In the data rows, the value 128 means zero.
Every row has a hidden score. How much higher is the second row's score than the first row's in each pair? 10 means about the same, 20 much higher and 0 much lower.
[124 167 161 153 148 143 140 138]
[153 143 136 126 126 121 118 116] 11
[ 85 153 146 136 131 127 124 121]
[118  99 102 159 154 149 146 144] 17
[103 147 157 148 143 139 136 186]
[121 106  96  92 129 125 122 119] 9
[131 115 106  95  96  91  91 107]
[175 171 165 157 152 147 144 142] 11
[155 146 139 129 124 135 132 130]
[140 127 118 108 152 147 144 142] 11
[128 112 105  94  90 109 116 113]
[144 160 154 159 154 150 147 144] 9
[153 174 169 161 156 151 148 146]
[160 170 164 155 150 146 143 141] 10
[125 113 128 125 120 115 112 110]
[117  98 125 115 148 144 141 138] 9
[117  98 124 114 108 125 139 136]
[113 133 124 118 112 107 104 102] 10
[166 160 154 145 140 135 133 130]
[114 155 149 140 134 130 127 125] 7
[116 104  94  83  85  84 143 141]
[153 170 177 169 164 160 157 154] 0
[114  98  87  76  69 139 136 134]
[113  93 142 133 127 123 120 117] 0
[ 57 131 123 113 107 122 119 117]
[157 149 146 137 132 138 135 133] 14
[153 143 136 126 121 116 113 111]
[158 150 143 134 128 124 190 188] 20
[122 116 107  96  90  85  82  80]
[121 125 116 127 121 117 114 112] 13
[162 175 169 161 156 152 149 147]
[123 106 103 151 146 142 139 136] 12
[121 106 138 140 135 130 128 125]
[173 168 162 154 149 144 142 139] 18
[168 162 156 147 159 155 152 150]
[131 116 125 166 161 156 153 151] 10
[147 136 128 119 113 108 105 103]
[149 138 140 131 125 121 118 115] 9
[ 61 117 107  97  90  87  84 121]
[173 169 163 155 150 145 142 140] 12
[170 166 159 151 146 151 148 145]
[128 111 102  91  95  90 112 134] 13
[ 92 126 117 107 142 137 134 132]
[137 123 115 104 119 115 112 123] 12
[143 131 122 112 106 102 143 140]
[142 130 140 131 176 172 169 166] 3
[131 116 122 116 110 105 141 138]
[140 127 118 143 138 133 149 147] 13
[124 107 121 111 105 110 107 134]
[147 136 128 147 141 137 134 132] 14
[148 137 129 119 113 109 106 118]
[139 148 141 131 126 139 136 134] 10
[122 114 115 112 106 101  98  96]
[153 144 136 127 123 119 116 113] 13
[177 174 168 160 155 151 148 145]
[162 154 148 139 133 129 126 123] 8
[110 109 146 137 131 127 168 165]
[146 134 126 180 175 171 168 166] 19
[158 150 143 134 128 124 121 119]
[130 139 131 121 128 126 123 121] 10
[148 138 130 120 114 109 107 104]
[113  93  82 168 164 159 156 154] 19
[ 97  85  82  71  64 107 104 102]
[120 124 116 105  99  95 110 108] 11
[104 168 162 153 149 144 141 139]
[123 132 124 128 122 122 119 117] 12
[120 137 129 120 114 121 118 116]
[110 114 153 144 139 140 137 135] 2
[135 146 139 129 124 119 133 131]
[121 102  92 111 109 121 118 116] 11
[131 123 114 104  98  93  90 102]
[144 131 123 163 158 154 151 148] 15
[122 160 154 149 144 140 137 134]
[128 131 123 177 172 168 165 163] 17
[151 141 134 124 119 114 111 109]
[152 143 135 126 120 115 112 110] 10
[144 132 123 113 107 117 129 127]
[149 138 167 159 154 150 147 145] 1
[114 103 111 134 128 124 121 118]
[128 167 161 153 148 143 140 138] 11
[109 127 119 109 103  98  95  93]
[170 165 159 151 146 141 138 136] 14
[131 121 112 102 126 121 118 116]
[113 125 156 147 142 138 135 133] 2
[136 122 113 108 108 104 101  98]
[107 119 146 137 132 128 125 134] 4
[117 156 149 140 135 130 135 133]
[141 129 120 131 142 137 134 138] 14
[157 148 141 131 126 121 119 116]
[120 101  91 121 116 111 126 123] 15
[126 110 119 109 103  98  95 109]
[121 113 104  93  87 108 105 103] 13
[104 114 152 143 138 133 130 142]
[115 125 123 113 107 102 100  97] 14
[154 144 137 164 159 154 152 149]
[159 151 144 135 130 125 122 138] 8
[114  93  82  71  64 113 110 107]
[134 120 132 148 143 139 136 134] 6
[134 120 110 100 100 100 129 127]
[140 127 125 115 109 127 124 122] 5
[131 116 107 163 159 154 151 149]
[139 126 117 128 123 118 115 113] 5
[129 113 119 110 144 139 136 134]
[ 96  93  82 135 130 125 122 132] 16
[116 128 119 119 114 109 113 111]
[109 169 163 155 150 145 142 140] 8
[150 140 132 122 117 112 109 133]
[150 140 132 194 190 186 183 180] 16
[129 152 144 135 130 128 125 123]
[143 136 128 146 141 136 133 131] 13
[110 102 130 120 114 110 107 104]
[136 133 125 144 139 134 131 129] 20
[153 145 138 128 123 118 115 113]
[121 122 124 126 120 116 113 205] 20
[168 163 156 148 143 138 135 133]
[123 118 143 134 129 124 121 119] 2
[143 130 122 112 114 109 106 104]
[140 127 118 155 150 145 142 140] 15
[139 126 117 107 101 113 110 108]
[169 164 157 149 144 139 136 134] 11
[103  88  93  82  75  86  83  80]
[136 128 119 109 112 143 140 138] 18
[135 125 116 106 100 115 113 110]
[167 161 155 146 141 137 134 132] 10
[170 165 159 151 152 148 145 142]
[100  92 199 192 188 183 180 178] 0
[133 118 109 127 121 117 126 123]
[121 103  92  83 120 117 114 112] 7
[111  94 108 132 127 122 119 123]
[107 109 121 111 169 164 161 159] 10
[106  92  81 117 111 106 103 101]
[156 147 140 130 125 120 118 117] 8
[146 134 126 116 143 138 136 133]
[141 133 125 115 109 105 102  99] 7
[140 153 159 162 159 154 151 149]
[143 131 127 117 197 193 190 187] 15
[144 159 160 151 146 142 139 136]
[ 95 126 117 106 100  96  93  95] 8
[137 128 120 119 114 109 106 104]
[113 135 127 117 112 107 130 128] 13
[ 79 161 155 146 141 137 134 131]
[146 135 127 117 111 106 103 119] 15
[121 103 140 131 125 121 118 123]
[ 75 140 132 122 117 119 116 114] 15
[121 132 173 165 161 156 153 151]
[129 127 118 108 102  97  94 101] 18
[ 92 103  93  81  75 112 148 146]
[ 95 128 129 119 114 109 106 104] 0
[119 122 122 112 106 102 102 100]
[110 119 110  99  93  88  86  83] 10
[ 91 121 112 101 154 150 147 145]
[136 144 137 127 122 117 151 149] 15
[105  82 111 100 118 113 117 114]
[ 80  88  76  91 160 156 153 150] 20
[ 97 128 120 110 104 145 142 140]
[ 69 116 106  96 131 127 124 122] 6
[115  96  85  73 152 148 145 143]
[105 126 118 107 101  97  94  92] 4
[107  85  75  98 115 111 108 106]
[124 123 182 175 170 166 163 161] 0
[ 92  88  87 108 102  97  95 100]
[154 144 137 127 138 134 131 128] 12
[139 153 158 175 171 166 163 161]
[147 136 129 119 113 149 146 143] 13
[152 142 134 162 157 152 149 147]
[147 135 127 140 134 130 127 125] 8
[123 106 106 117 111 107 104 102]
[109 119 109  99  93  88  89  86] 9
[150 160 154 145 170 166 163 160]
[167 161 154 146 140 136 133 131] 9
[128 152 145 136 130 146 143 141]
[155 146 145 136 149 144 141 139] 9
[111 100  90  79 168 163 160 158]
[127 110 126 117 111 106 131 129] 6
[ 88  88 104 163 158 154 151 148]
[ 93  83 100 109 103  99  96  94] 4
[125 172 166 158 153 149 146 143]
[100  76 114 103  97  93  90  90] 0
[120 112 114 103 109 110 107 105]
[126 110 100 132 126 122 119 117] 16
[ 99  97 114 137 132 127 124 122]
[141 128 119 109 103  98  99  97] 13
[162 156 149 140 134 130 127 125]
[121 121 112 114 108 103 100  98] 8
[130 123 128 118 112 107 104 143]
[104  82  70 139 134 129 126 124] 14
[121 103  99  88  81  77 125 123]
[ 98  81 130 120 114 110 110 108] 0
[113  93 129 195 192 187 184 182]
[145 133 125 115 146 141 138 136] 12
[155 146 139 130 124 120 129 127]
[146 155 148 139 137 132 129 127] 8
[134 123 138 129 124 119 124 121]
[141 128 120 110 137 133 130 127] 15
[126 119 110 100  93  89  91  89]
[117 106  96  85  79  74  71  98] 12
[153 144 136 128 122 118 115 131]
[147 136 164 156 151 146 143 141] 2
[126 109  99 143 138 134 131 128]
[103 111 101 129 124 119 116 114] 7
[119 140 140 153 148 144 141 138]
[117 144 137 127 127 123 160 157] 16
[ 89  85 121 111 105 100  97  95]
[145 133 153 144 139 135 132 130] 17
[117  98  87 139 133 129 150 147]
[153 143 135 126 120 171 168 166] 8
[162 155 148 139 133 129 126 124]
[107 144 136 127 121 116 113 111] 7
[130 126 117 106 100 118 115 112]
[105 119 110 114 108 104 101 186] 19
[ 96  71  58 134 128 124 121 119]
[116  96 110  99  93  93  90  88] 0
[178 175 170 162 157 152 149 147]
[143 131 123 112 107 102  99  97] 7
[116 154 147 138 133 128 125 123]
[106  84  76  83  83 145 142 140] 18
[114 160 154 145 140 135 132 130]
[153 153 146 158 153 148 145 143] 14
[ 66  50  81 138 133 128 125 123]
[ 96  83  88 126 121 116 113 111] 14
[ 96 109 125 115 109 105 102 100]
[148 137 149 140 137 132 129 127] 14
[125 108 140 144 139 135 132 129]
[124 106  96 181 177 172 169 167] 20
[132 117 120 109 104  99 127 164]
[151 141 133 124 148 143 140 138] 5
[ 65  81 117 107 101 107 104 150]
[140 127 119 108 111 160 157 155] 20
[147 136 140 131 129 124 121 119]
[122 104  94  90  95  91  92 116] 15
[115  98  95  94 128 125 122 120]
[158 169 163 155 150 145 142 140] 11
[138 132 165 157 172 167 164 162]
[143 131 134 124 118 117 114 112] 13
[143 130 122 142 140 135 132 130]
[160 152 145 136 131 126 123 121] 8
[139 129 121 111 105 100  97  95]
[ 90 102  91  80  73  75  72  70] 8
[137 123 140 131 125 120 118 115]
[124 111 132 122 116 112 109 107] 8
[137 178 173 165 160 155 153 150]
[143 131 123 158 154 149 146 144] 15
[124 110 100 155 151 146 143 141]
[121 103 138 128 123 118 115 113] 0
[105 115 108  97 134 129 126 124]
[129 124 115 105 107 103 100 106] 10
[149 153 147 137 132 128 125 122]
[107  86  74  62 125 120 117 115] 12
[127 110 103 148 143 138 135 133]
[126 109 100  91  91 139 136 134] 10
[127 145 151 142 137 132 129 127]
[110 119 195 188 184 179 176 174] 0
[130 115 112 102  95  91  88  86]
[124 126 117 107 101  96  93  97] 12
[138 124 115 129 164 159 156 154]
[151 141 133 147 149 145 142 139] 9
[143 131 123 113 107 102  99  97]
[113 130 126 116 111 136 133 131] 12
[113 115 108  98  91 118 115 113]
[150 165 158 150 145 140 137 135] 10
[128 112 112 147 142 137 134 132]
[143 131 122 112 106 102  99  96] 7
[125 108 129 180 175 171 168 166]
[133 118 117 107 101  97  94  91] 6
[129 117 129 166 162 157 154 152]
[ 94 131 123 113 107 102  99  97] 5
[159 152 144 135 130 125 122 120]
[ 69 139 131 144 139 156 153 150] 11
[102 121 112 101  95  98  95  93]
[105 131 128 119 113 108 105 103] 9
[130 115 106 186 182 178 175 173]
[ 87 118 109  98 101  97  94  92] 0
[ 92 145 137 128 123 118 115 113]
[138 124 157 148 143 144 141 139] 7
[140 127 123 113 107 138 135 133]
[101  77 139 129 124 163 160 157] 0
[153 144 136 127 121 119 116 113]
[ 95 123 114 103  97  93  90  87] 6
[117  97 100 128 123 118 115 113]
[ 88 173 167 159 154 149 146 144] 8
[158 150 143 134 129 124 121 130]
[147 136 128 141 136 131 151 148] 15
[126 109 105  94 100 116 113 110]
[119 122 113 103  97 133 130 127] 12
[118 138 130 120 155 173 170 167]
[121 115 116 124 118 202 199 197] 16
[124 106  96  99  93  89  86 125]
[ 88  61 108 192 188 184 181 178] 4
[117  98 113 112 130 125 122 120]
[139 140 155 147 142 140 137 134] 10
[109  87  84  98 128 124 121 119]
[157 148 141 131 126 121 118 116] 9
[117 113 143 134 129 124 121 119]
[147 135 127 125 120 115 112 110] 18
[ 82  91 142 133 127 140 137 134]
[126 109  99 136 130 126 146 144] 20
[139 131 122 173 169 164 161 159]
[141 145 138 128 123 118 115 138] 6
[ 82 154 155 146 141 136 134 131]
[115 106 100  89  83  78  90 102] 15
[114  93  83 133 150 145 142 140]
[140 126 118 107 141 137 134 132] 6
[144 152 145 135 130 126 123 120]
[131 115 126 116 110 105 102 100] 6
[125 161 155 146 141 136 134 131]
[103 114 105  94  88 102  99  97] 10
[ 88 168 162 154 149 144 141 139]
[125 107 132 123 119 115 112 109] 6
[104 107 103 124 119 114 111 109]
[121 125 116 138 133 128 125 123] 12
[126 129 141 132 127 122 131 129]
[130 114 105  94  88  83  80 119] 15
[149 138 130 121 130 126 123 121]
[120 102  91 132 127 122 155 153] 20
[ 75 129 121 111 105 100  97 109]
[141 128 119 114 108 125 122 120] 15
[151 141 133 123 118 113 110 108]
[ 99 140 132 122 117 112 109 138] 11
[ 97 163 157 148 143 139 136 134]
[103 121 116 112 122 118 132 130] 14
[105 105 103  92  85 105 102 100]
[ 95  91  80 103  97 108 105 103] 14
